In the data rows, the value 128 means zero.
Here are some points:
[110 166 116 126 156 130 117  72 142]
[125 139 147 129 135 118 131 146 143]
[136 144 155 140 139 117 120 143 146]
[133 133 128 135 134 147 125 136 119]
[ 38 172 125  73 120 179 143 167  94]
[119 154 137 113 144 131 116 103 135]
[133 150 147 136 141 109 149 115 162]
[178  90 118 148 121 123 114 151 120]
[110 130 118 110 128 116 120 137 124]
[171 131 136 163 153  69 139  94 177]
[120 134 100 138 140 150 126  81 103]
[117 152 144 127 157 107 140 100 135]
[158 103  93 147 131  69 133 100 139]
[133 138 176 115 120 127 130 189 147]
[165 133 140 167 133  96 131 141 163]
[130 115 139 118 115 126 124 170 127]
[143  95 138 125  90 125 129 228 116]
[158  80  83 163 103 119 138 105 121]
[132  88  80 150 104 171 136 118  86]
[120 125  63 134 140 136 118  29 113]
[115 124 130 122 117 131 140 162 127]
[117  81  45 130 110 168 115  62  67]
[161  59 108 146  72 132 111 195 116]
[144 136 175 115 130 107 116 158 147]
[156 107 114 135 113 137 131 118 121]
[110 135  87 127 124 156 126  96 124]
[ 84 160 122 102 152 149 126  97 101]
[ 87 110 121  94 102 145 138 160 112]
[ 74 184 175  98 138 122 130 173 153]
[175  75  71 163 117 114  99 124 134]
[114 124  84 134 146 156 143  28  85]
[ 42 215 179  64 160 137 161 125 130]
[162  97  92 155 120 123 124 112 108]
Here are 12 more points, each followed by its number:
[109 136 144 113 122 150 125 145 124] 0
[ 86 171 142  90 143 139 131 107 126] 1
[219 117  99 199 148  90 121  41 178] 2
[105 161 145 128 142 128 167  96 128] 3
[122 147 125 109 150 156 105 100 126] 4
[156 145 135 149 144 115 131 126 154] 5
[ 85 173 152  96 136 133 139 141 119] 6
[ 73 200 160  87 152 135 139 102 134] 7
[162 163 160 174 182  86 129  36 176] 8
[158  83  97 145 106 124 107 154 118] 9
[161  71 108 155  93 146 143 152 113] 10
[ 38 184 117  80 151 188 137  60  87] 11
Which of these numbered points is nearest to each point below, ignoring the 3 directions in which the first points spread most? Its number follows each.
[109 205 167 127 176 116 141  98 165] > 5
[110 127 110 142 131 158 148 111 114] > 10
[143 100  80 143 110 163 126 128 107] > 5
[133 124 127 146 137 149 122 103 115] > 8
[159  80  90 154  90 159 121 147 113] > 2
[ 81 171 203  82 129 130 138 211 140] > 11
[132 106  82 137 124 156 110  86 106] > 0
[150 162 168 164 154  56 164  93 195] > 3
[139 137 142 147 149 117 144  80 140] > 10
[ 82 143 142  76 124 160 132 168 115] > 1
[ 86 181 151 106 167 137 135  90 123] > 11
[162 124 125 146 143  82 135  94 138] > 6
[177 106  87 170 133 136 130  47 129] > 2
[184 114 121 168 126 110 141 103 147] > 10
[125 126 129 144 128 143 130 122 127] > 8
[169 116 136 158 132  75 143 136 158] > 6
[132 168 178 147 169 100 163 100 166] > 10
[ 85 174 156  87 125 159 121 153 130] > 0
[168  65  69 147  84 156 107 141 115] > 2
[ 70 163  84 108 135 167 164  65  69] > 3
[130 122  98 168 137 128 157  74 121] > 3
[164  96  72 181 111 159 123  86 113] > 2
[154 116 117 153 114 105 132 114 152] > 7
[177 121 129 184 120 109 122 120 154] > 2
[ 99 144 176 102 122 137 129 186 133] > 11
[104 188 233 110 135  79 161 195 190] > 3
[135 131 150 108 125 152  98 175 121] > 4
[117 137 117 137 130 168 136 130 113] > 5
[ 34 154 108  55 111 202 138 126  87] > 1
[144 137 110 164 128 101 136  65 154] > 7
[ 96 134 105 103 119 171 123  90  99] > 0
[147 133 139 143 120 125 134 132 144] > 2
[188  59   5 200 114 153 104  18  86] > 5
[102  99 124  79  87 163 112 210  98] > 1
[152 118 119 164 133 134 149  84 122] > 10
[ 88 128  67 123 124 196 122  60  76] > 0
[145 116 125 144 106 143 106 170 134] > 2
[ 83 151 163 102 129 151 129 156 132] > 0
[104 154 174  85 138 134 125 168 131] > 1
[ 54 162  94  91 139 177 118  93  96] > 9
[ 86 158 166  90 134 134 131 149 133] > 1
[142  99  84 147 138 112 153  65 125] > 3
[119 121 124 103 103 155 112 148 123] > 1
[116 115  56 139 103 180 136  91  93] > 2
[136 174 141 165 176 107 146  38 155] > 8
[138 125 158 138 132 115 126 148 144] > 11
[127 114 111 157 126 116 148 121 130] > 3
